In the rows, 128 means zero.
M: rows in 5 groups, each row roughly a mix of its group's directions:
M (217 x 12):
[[111 115 148 147 119 143 162 113 128  58  95 131]
 [123 173 119 122 105 137 136 137 107 118  57 105]
 [118 166 130 114 164 173 143 118  75 144 127 152]
 [112 128 129 148 178 165  92 123  80 118 154 122]
 [109 104 172 145 131 124 119 110  75  81 118 115]
 [154  91  94 133 106  95 145 153  86 157 111 146]
 [128  98 169 131 158 118 118 124  90  68 118 118]
 [115 160 139 115 170 158 130 120  62 120 127 149]
 [107 166 159 153 120 116 112  99  82  95 107 102]
 [156 112 101 119 181 119  97 157 141 128 162  95]
 [125 168  91 121 163 115  97 107 130  83 141  96]
 [159 101 151 161 131 132 115 108 167  69 133 123]
 [126 139 143 126 120  88 104 158 145 188 164 149]
 [ 96 118  69 112  88 130 150 121 169 121 118 137]
 [146 150 172 163 122 161  90 122 137 169 103 123]
 [120 139 185 146 168 143 150 122 116 149 166  98]
 [103 132 114 116  74 135 122 107 100  78  97 145]
 [168 130  93 149 102 112  95 126 173 112 156 102]
 [107 189 101 138 112 148 131 122 130 180 104 126]
 [165 131 189 135 170 123 109 155 105 148 134 119]
 [162 169 153 152  95 138 104 149 141  94  98 104]
 [ 93 148 131 140  58 101 106 107 126 133 121 103]
 [148  75 143 114 164 119 122 141 118  68 126 136]
 [144 156 176 138 145 122  95 145  94 144  82 147]
 [124 143 150 124 162 139 138 149 110 178 188 135]
 [ 87 167 135 122 181 144 138 101 106 127 128  92]
 [106 155 132 141 197 141 115 134 164 142 146 100]
 [134 100 161 135 159 123 113 123 105  58 113 127]
 [125 124 165 129 136 114 161  95  74 143 114 170]
 [140 113 142 137  94 142 120 158 193 135 109  90]
 [109 162  75 121 120 117 164 103 139 100  89 143]
 [173 135 147 146 134  89 131  77  90 124 147 145]
 [133 141 167  97 113 125 116 124 141  93 163 186]
 [166  83 144 167 123 142 127 111 142  79 153 129]
 [182 124 135 107 132 105 162 131 152 149 168 164]
 [146  99 150 166  98 159 131 114 103  98 170 152]
 [164 132 127 125  97  68 147  77 126 124 118 133]
 [151 155  92 115 126 141 147 145 174 180 141 150]
 [108 119 137 118  82 113 180 112 128 142  93 169]
 [183 103 149 125 126 116 140 147 147 167 172 150]
 [107  96  86 102 150 116 153 120 134  83 165 108]
 [131  95 188 133 131 136  89 154  95 146 147 114]
 [100 130 109 112  88 119 125 119  89  85  95 165]
 [ 91 124  96 132 124 132 126 124  77 109  82  91]
 [104 166 147 121 158 106 111 150 173 156  92 110]
 [137 161  76 118 121 127 167 102 171  97 128 123]
 [160 117 109 137  70  99 147 117 165 141 140 160]
 [ 89 122 145 119 129 111  98 139  63 108  96 137]
 [113 196 116 145 135 140 150  93 143 153 139 100]
 [108 181 143 129  98 126 161 133 101 170 104 150]
 [125 137 147 138 186 172 102 147 100 125 163 122]
 [104 102 157 141 130 107  97 114  92  71 115 105]
 [ 97 168 142 106 139 106 114 113 134  90 119 184]
 [103 150 134 135  57  94 106 110 143 137 138 110]
 [113 187 109 142 107 151 141 113 130 184 114 120]
 [152  81 149 117 170 120 130 142 109  71 130 136]
 [111 143 118 154 110 148 136  95  76 107 160 170]
 [112  91 140 111 201 143 127 122 116 104 145 111]
 [107 116 138 150 149 189 158 118 113  88 106 108]
 [153 121 158 143 171 128 130 149 161 180 160 120]
 [131  82 146 122 160 116 102 133 115  61 127 134]
 [117  94 159 155 111  87  94 129 143  83 114 105]
 [119 116 103 112 183 116 130 117  67 126 153 144]
 [135  95  64 107 104 122 113 128 152 102 104 153]
 [127 115  85 102 114  89 171 142 128  96 166 141]
 [130 107 131 157  91  95 118 132 187 134 110  92]
 [109 176 125 114 114 166 150 105  95 175 136 138]
 [171 140 164 158 137 113  86 107 137 119 119  83]
 [119 125 139 131  76 116 182 101 135 133 106 170]
 [147  93 157 169 125 128 130 116 160  76 159 128]
 [133 178 138 119 184 104 103 131  93 110 108 131]
 [142 125 143 148 103 148  99 152 189 129 115  85]
 [ 83 156 113 121 107 142 116  98 120  73  94 122]
 [114  80 121 129 148 173 148 117 106 116 180 139]
 [141 117 168 102 149 112 129 165 157 154  88  93]
 [ 98 119 170 140 123 105  94 111  90  80 122 110]
 [110 176 150 132 104 129 165 132 104 178 109 149]
 [127  95 163 149 144 114 125 118  79  72 125 112]
 [146 174 121 146  59 108 135 135 137 152 120 141]
 [137 135 194 115 123 143 100 115 157 121 166 157]
 [ 87 170 113 106 109 145 120 113  71 151 128 136]
 [102 145 100 112 117 139 145 155  82 189 123 121]
 [100 127 117 138 172 163  98 105  73 121 148 129]
 [119 155 101 113 168 110 134  92  80  93 150 128]
 [ 97 154  79 124 115 118 147 103 119 100  79 145]
 [147  76 153 142  69 129 114 139 147 151 149 128]
 [113 131 144 167  89  90 106 130 166 131 100  92]
 [172 132 150 113 129 128 141 126 177 135 182 158]
 [116 100 148 141 137  95  93 127 109  64 114 107]
 [148 128  98 116 184 120  84 161 134 133 159 110]
 [176 116 125 157  80  93 137  92 149 128 141 142]
 [ 80 113 102 105 125 125 155 126  88 145 111 177]
 [124  83  67 102 133 132 123 128 148  85 122 142]
 [141 161 101 112 127 158 153 133 159 188 141 150]
 [122  96 162 113 112 110 175 157 100 156 136 164]
 [116 132 140 141 120 138 156  94  67 123 149 176]
 [134  79 153 132 139  95  97 133 142  70 140 122]
 [123 149 101 137 114 167 133  96 100 103  77  97]
 [141 125 129 119  67  93 155 126 171 138  96 134]
 [122 110 174 143  93 149 154 137 124 185 111 145]
 [108 104 150 143 121 129 133 149 121 160 198 157]
 [147 158  82 130 134 113 174 111 180 132 123 140]
 [112 141 123 126 119 191 157 138  70 114 130 118]
 [137 112  69 107  91 113 107 136 141 105  97 161]
 [101 101 171 128 126 141  90 147  70 125 121 111]
 [156  76 124 125 127 107 129 157 192 127 138 134]
 [147 105 103 113  97 116 145 157 182 168 143 145]
 [138 108 137 123  59 117 115 119 103 112 110 173]
 [180  93 114 120 109 104 157 155 116 156 153 156]
 [139 138 177 117 180 137 110 176 130 148 116 112]
 [137  82 114 119 143 155 146 106 101 109 186 146]
 [141  67 112 123 130 122  80 117 151  94 135 103]
 [119  72 146 120 187 146 106 119 122 111 107 111]
 [154 115 134  94  99 117 135 137 117 105 166 189]
 [112  90  86 107 129 120 162 127 141  87 171 116]
 [ 99 175 137 106 140  97 115 154 153 167  92 123]
 [143 141 113 127 176 141  80 151 138 115 159  85]
 [ 90 118 143 139 110 122 130 155 120 176 183 154]
 [111  98 104 146 114 114 115 145  68 145  82 116]
 [147 119 153 145 169 146 118 139 157 171 163  89]
 [146 139 162 158 101 156  87 124 140 171  93 133]
 [164 110 102 102 146 144 157 147 157 156 167 161]
 [145 123 117 107 151  76  91 122 185 145 126 127]
 [105 155 165 145 145 133 113 106  70  93 109 121]
 [171  87 119 113 139 105 106 129 153 121 184 142]
 [165  81 121 125 156 118 112 106 151 120 184 139]
 [ 94 122 133 110 113 115 178 114  94 138  98 175]
 [108  84 139 113 189 148 155 131 119 104 155 117]
 [102 115  86 151 147 136 117 135  95 143  95  74]
 [131 146 172 102 123 121 115 119 149 106 156 191]
 [118 175 110 109  97 127 137 151  98 138  71 111]
 [162  95 121 130 152 140 131 104 153  62 131 108]
 [132 134 179 141 168 144 100 131 160 150 158  94]
 [130 169 137 146 112 102 112 142 153 143  65 103]
 [127 151  90 122 159 117  91 108 137  79 147  93]
 [104 182 110 139  87 132 129 114 129 184 133 120]
 [139  83 118 126 154 123  82 117 143  81 139  93]
 [124 154 145 138 132 167 128  98 180 115 137  78]
 [139 136  93 137 129 130  72 113 147  84  92 103]
 [102 160  83 120 119 122 159 102 124  89  85 116]
 [135  96  86 104 142 116  90 138 129  73 105 139]
 [113 107  92 118 167 119 131 118  72 136 152 165]
 [157  92 146 160 108 150 134 118 121  81 174 139]
 [133 152 102 107 113 150 144 137 171 190 138 149]
 [115 184 133 125 141 159 139  94  72 131 123 121]
 [129 132  57 120 140 110 173 132 106 123 107 108]
 [137 124 159 137  81 145 131 153 188 138 105 104]
 [ 72 138 153 104 156 159 135 142  90 134  94 130]
 [101 124 158 118 119 127 171 107  78 142 105 170]
 [113 172 136 124 152 176 146 111  96 172 138 144]
 [136 116 152 146  83 147 127 156 189 142 106 112]
 [153 118 115 107 145  80  84 121 177 150 140 135]
 [135 122  62 137 119 101 168 140 107 133  94 110]
 [ 95 189 134 127 132 129 178 114 108 161 128 123]
 [119 104 151 147 148 104 101 121  95  65 116 104]
 [126 119  68 111  92 108 156 127 177 120 134 138]
 [113 130 158 137  85 141 142 122 120 190  89 142]
 [129  93 156 114 100 105 172 158 106 154 140 165]
 [152 192 159 120 110 101 111 146 145 102 104 121]
 [134 161  73 129 140 106 169 113 168 127 112 148]
 [165 144 147 149 172 126  91 113 116 106 152  86]
 [146  82 148 150 166 123 127  88 160 101 154 144]
 [119 115  89 134  70 126 145 124  96 105  83 127]
 [183  93 128 123  92 107 155 146 123 154 147 158]
 [162 122 125 152  82 131  74 120 160 143  99 127]
 [ 92 175 151 119 111  99 115 162 137 174 127 142]
 [169 107 122 122 191 152 155 148 123 104 119 149]
 [123 131 157 142 121  64 109 114 168 150 120 161]
 [158  63 141 121 103 112  87 154 130 116 125 148]
 [161 105 179 132  80 122 116 130 138 145 139 171]
 [185 147 158 150 136 105  98 105 147 117 136  89]
 [161 141 136 151 169 138  83 128 135 108 157  83]
 [145  82  99 119 126 153 142 100  96 102 175 139]
 [161  96 134 138 131 137 119 110 158  56 136 122]
 [132  92 109 120 144 119  71 109 141  87 135  90]
 [111  93  88  93 154 108 155 128 125  86 160 126]
 [160 124 163 105  98 128 121 118 149 117 169 182]
 [ 91 175 140 134 101 144 148 150 101 131  78 118]
 [141 112 167 102 152 113 132 167 154 152  91  90]
 [ 92 177 142 129  98 137 149 154 100 132  81 123]
 [ 96 126 158 106 141 117 183 144  83 151 128 148]
 [ 93 124 171 138 109 114  96 102  89  85 123 116]
 [154 151 144 145 130 139  86 134 174 113 127  73]
 [116 199 120 151 133 150 128  94 143 149 131  98]
 [144 126 157 138 176 144 125 141 158 164 165  89]
 [113  90  90 149 127 145 158  89  84 157 125 127]
 [151  91  89 124 161 107 106 172 160 149 142 127]
 [109 193 105 145 109 140 132 123 123 179 108 124]
 [108  73 116 133 144 173 153 120 112 106 169 132]
 [159 128 125 143 131 136  83 152 175 122 141  76]
 [110 132 107 138  90 113 109 100 153  95  69 117]
 [147 131  96 120 165 115 115 133 140  70 174 116]
 [140  81 112 103 135 102 101 151 113  85  96 153]
 [100 145 123 151  57 107 118 114 140 162 136 114]
 [ 89 103 105 108 101 123 163 141 135 154  97 173]
 [116 143 121 142 118 180 156 114  88  93  93 103]
 [143 105 111 123  52 130 146 123 103 102 108 137]
 [112 159 130 101 157  97 112 152 169 156  86 114]
 [161 140 126 150  67 113  87 127 149 146  98 135]
 [155  59 132 122 100 119  97 154 136 113 120 151]
 [156 145 132 146 166 146  80 126 134 110 163  84]
 [105 121  56 112 104 127 144 125 171 117 135 139]
 [119  80 127 128 147 169 150 120 110 104 183 141]
 [162  72 142 124 167 118 146 153 121  85 121 131]
 [133 126 160 133 177 149 132 118  79  81 111 135]
 [126 137  96 124 125 189 140 113  83 110 106  97]
 [107 107 165 142 118 103 100 112  93  71 120 110]
 [ 98 164 120 110  93 156 144 108  97 180 136 137]
 [158 124 138 131 149 136 107 104 170  64 107 111]
 [184 140 151 147 129 101 104 109 152 112 134  80]
 [121  80 151 129 137  99  95 135 118  65 125 125]
 [170  89 114 137  90  94 144 155 104 157 122 147]
 [142 152 102 114 128 149 150 141 168 191 144 149]
 [132 151 164 116 138  92 100 165 186 122 134 131]
 [155 121 145 163 120  86 101  93 173 116 101 134]
 [149 100 152 124 184 118 117 141 115  70 127 135]
 [ 78 158 128 124 110 141 109 101 122  76  93 129]]
one row of each group, then the others: which group is each in?
[139 108 153 100 140 110 127 161 166 153  87  86] | P
[146 126  87 117 165 116 122 134 144  70 169 124] | R
[145  66 149 118 156 116 127 139 115  72 129 129] | B
[133 119  63 135 122 106 171 140 104 138  92 117] | E
[119  94 120 145 119 142 179 106 105  75 102 125] | Z

[168 134 148 114 147 114 136 134 171 144 180 164] | E
[141 106 126 122  56 116 119 117 100 109 109 164] | E
[137 124 139 155  99  70 103 105 163 139  99 150] | Z
[159 143  87 117 135 143 154 148 175 174 137 145] | B
[171 100 111 128 146 139 131  99 142  65 115 105] | Z
[118 159  69 118 114 126 164 103 147  91 107 130] | E
[153 151 124 139  69 109 139 146 133 157  98 168] | R
[117  98 163 112 112 112 175 157  94 154 126 162] | R
[110 158 137 114 168 161 126 117  63 118 123 148] | B
[ 98 105 165 131 135 125  84 149  68 133 113 128] | E
[157 133 149 129  86 113 135 132 192 127 105  95] | P
[ 83 116 106 113 117 176 124 177 161 144 121 131] | P
[108 188 147 114 109 125 101 175 137 158 118 121] | Z
[ 95 125 155 118 120 142 179 113  85 136 116 171] | P
